The rows of D fall into 3 groups, which share some directions, and each row is roughly a mix of its group's hidden directions.
D (94 x 10):
0:  10  26  12  13  -9   7  -8 -24   3 -22
1: -23   6   3  19  -4  -9  -7 -21 -16 -23
2:   6  26  22  16  -8  -4  -8 -23   1 -15
3: -20  18  -7  15  -9  -5   2   5   2 -34
4:   9 -10 -14  43  -2   4   3  -1  -3  -4
5:   2   5 -19  24   1  16 -11   2 -27 -14
6:  24  25   5 -12  -5  12  -6  -5  24  12
7:  16  24 -14  25   9  -4  -3  13  19   0
8:  -9 -28   0  -1  14 -19  -4 -10  20  20
9: -19 -31 -18  16  -7  -3  17   5  -6   1
10:  23  12  -8   8   5  29   0   5 -21 -14
11:  24  13   2  26  -3   2  12   3 -23 -14
12:   4  13 -23  15  -4   7  -9  18  11  28
13: -11  -2  -9  -6 -26 -24   7   8  26   7
14:  13  23  -9   9   9  -5   6   8  27 -23
15:   2 -20 -20   7  31  -4   1  12   4  18
16:  21 -17  16 -19  16  -7   6  -2  21  13
17:  11  30   7  15 -12  -8   7   5 -10 -25
18:  28  -6   7  13  19  11 -14 -12  -2  21
19:   2  11 -11  15 -16 -16 -10 -19  29  -1
20: -27 -16 -14   2 -15  -5  18  -1 -10 -21
21: -17  -1 -12   7  -5   7  -6   7 -41   1
22:  18 -29 -10  -4  13  18   2  -1  -9  21
23:   1  21  26  12  -6   1  -5 -28   5 -14
24:  21   4   0  16  13  26 -22 -10  -2  13
25:  -5 -15  21 -27  -5 -11  19   0  -2 -19
26:  22  24 -13   2  12  -5   0   4  22 -19
27:  12   4 -21  11  -1  30   0  10 -14 -20
28:   8  23  -4  11  -2  -4 -22  -1  14  30
29:   2 -31 -22  -9  12  22   6   6  -9   3
30:  -5  19  29   9 -12   2  -1 -25   8 -12
31:   0   5  26  14   5  -1 -10 -30  -8  17
32: -11  28  -7  -4 -11   8 -14   6  14 -27
33:  34  -5 -24   6  -7   6 -11  10   6  13
34:  -1 -33  -1  -2  -1 -27  12  -1  17  -6
35:  -3   4  21   9   5 -21 -13 -16  18  23
36:  23   7 -14  -2   0  24   6  13 -19 -20
37:  27  17   0   2  27  -7 -11 -16   9   8
38:   0 -10 -28 -15  -1  22  11  11  16 -14
39:   6  21  23  18  -7  -2 -12 -27  -7  -7
40:  -4  -7  19   2  18 -19   0  -3  -1  34
41:  19 -13  13  -7  22  -6  -6 -16  16  22
42:  -5  -5 -15 -12 -11  21  10   2  12 -33
43: -26  -9 -11 -33  -7  -2   3  10  12  -6
44: -14 -20   5 -23   2 -24  12  19 -10  -3
45: -29 -18   7  -3  -3 -10   1  -9   8  29
46:  -6 -15  -8 -22 -22   3  -1  10 -27 -13
47: -32  -3 -17   1 -14   4  22  14   3  -6
48:  15  26  -1   8   8   2   1  -9  24 -25
49: -28  -5 -17  20  -4   5   7  -1 -19 -19
50:  -8  10  25  -7  -3  -3   4 -11  -9 -35
51:   0   4  22  -3  18  10  -7  -3 -33 -14
52:   4 -14  20 -17   7   2  15 -19   0 -28
53:  -4  -6 -17  -6 -23 -16   6   2  29  18
54:   7  -4 -19  -4  -5   7  10  34  12  19
55: -19  -4 -11  25  -1  -2  -7 -16 -22 -19
56:   7  26  26  10 -12  -6 -10 -22  -5  -4
57:  14  -9 -25  -2 -25  -6   9  16  21  -1
58: -11 -12  17   7  -1  10  -7 -22 -13  30
59:  12  -5 -22   0  -3  23  11  14 -18 -21
60:  16  25  13  18   0   1 -14 -26  -2  -5
61:  -8  13  30   9 -17   1  -4 -26  -7  -8
62:  14   9  18   3  13  -6 -14 -30  -8  17
63:  -5 -23 -22 -11   7   0   5  26  -4  19
64:  -8  -1 -28  18   4   9  -3  11   5  29
65: -18 -27  -2 -30  -6   6  15   6  -3  -7
66:   7  -4  17  17   6   8   7 -11 -27  26
67:  24   7  25  -9  24   2  -5  -5  18   5
68:  -4 -26  -2   0  22 -12 -11 -12  21  16
69:  -5 -21 -22  -7   5  -2   5  29  -6  20
70: -23   8  21 -26  -4  -6  11  -2 -16  12
71:  13 -17  16  -5  14   0   4 -11 -13  33
72: -18  23   2  -1  -4   3  -5 -19  19  25
73: -26  14   0 -11 -11  -2  16   9 -15 -25
74:   7 -33   3 -13  12   7  17  -1 -16 -16
75:   8  18  -6   9  -9 -14 -18  19  13  26
76:  -1 -34   0  -3   6  -8  10   7 -26 -15
77:  26  -6  -4  17  13  25  -4  -4 -19  10
78:  15 -14  14 -30   2  -5  13  17  11  13
79:  34 -13 -23  -2 -10   3  -3  13   6  10
80: -29 -10 -14 -10  16  -1  -8   1  17 -22
81:   5 -13 -27  -9   8  -5   3  32  -3  15
82:  17 -29 -10 -21   8  10   3   4   0  22
83: -20 -26  -1 -23  -9  -6  13  17 -11  -4
84: -10  -6  20  -9   5   0  15 -20   0 -32
85:  -8 -25 -21 -15  13  -4  13  24   6   2
86: -21 -27   6   2  -8  11   1  -3 -16  26
87:   9 -13  18 -11  16  -6  -5 -13   0  33
88:  35  -1   1   6   1  -8 -19 -20  14   3
89:   4   2 -20   2  -7  22  12  15 -19 -25
90:  20  25  -2  10  12   0  -5 -15  16 -23
91:  -6   6  25   2   5 -25 -10 -15  15  21
92:  -5 -15 -26  15  -4  14   3  -5 -26 -16
93:  15  12 -10  13   5  28   0   5 -21 -20

Here is one row of each group, with its name. Which group are the others in?
 15 -15  -6  -9   8  31  -1   1 -18  20 | L
 19   1 -19  11   1   7 -12  28 -10  20 | R
  3   3 -21   7 -27  26 -10   4 -13 -10 | B

 14  24   2  21 -11   8  10   5 -22 -18 | L
-10   3  17   5  22  11  -6 -25 -23  -8 | R
-21  -5  28 -15  19   0  11 -19  -5  -3 | R
  6  13  26   9  10 -10 -17 -18   8  22 | L
 23  -7  15 -24  -4 -15   6  11  22   8 | R
 17   1  18  -6  25   1  -8 -12  15  24 | R
-26  13  -4 -12 -19 -13   8  11   8 -23 | L
-21  -2 -28  -1  -4  23  10  -6  -6  20 | R
29 -8  3 -1 16 21 -9 -6 -9 22 | L
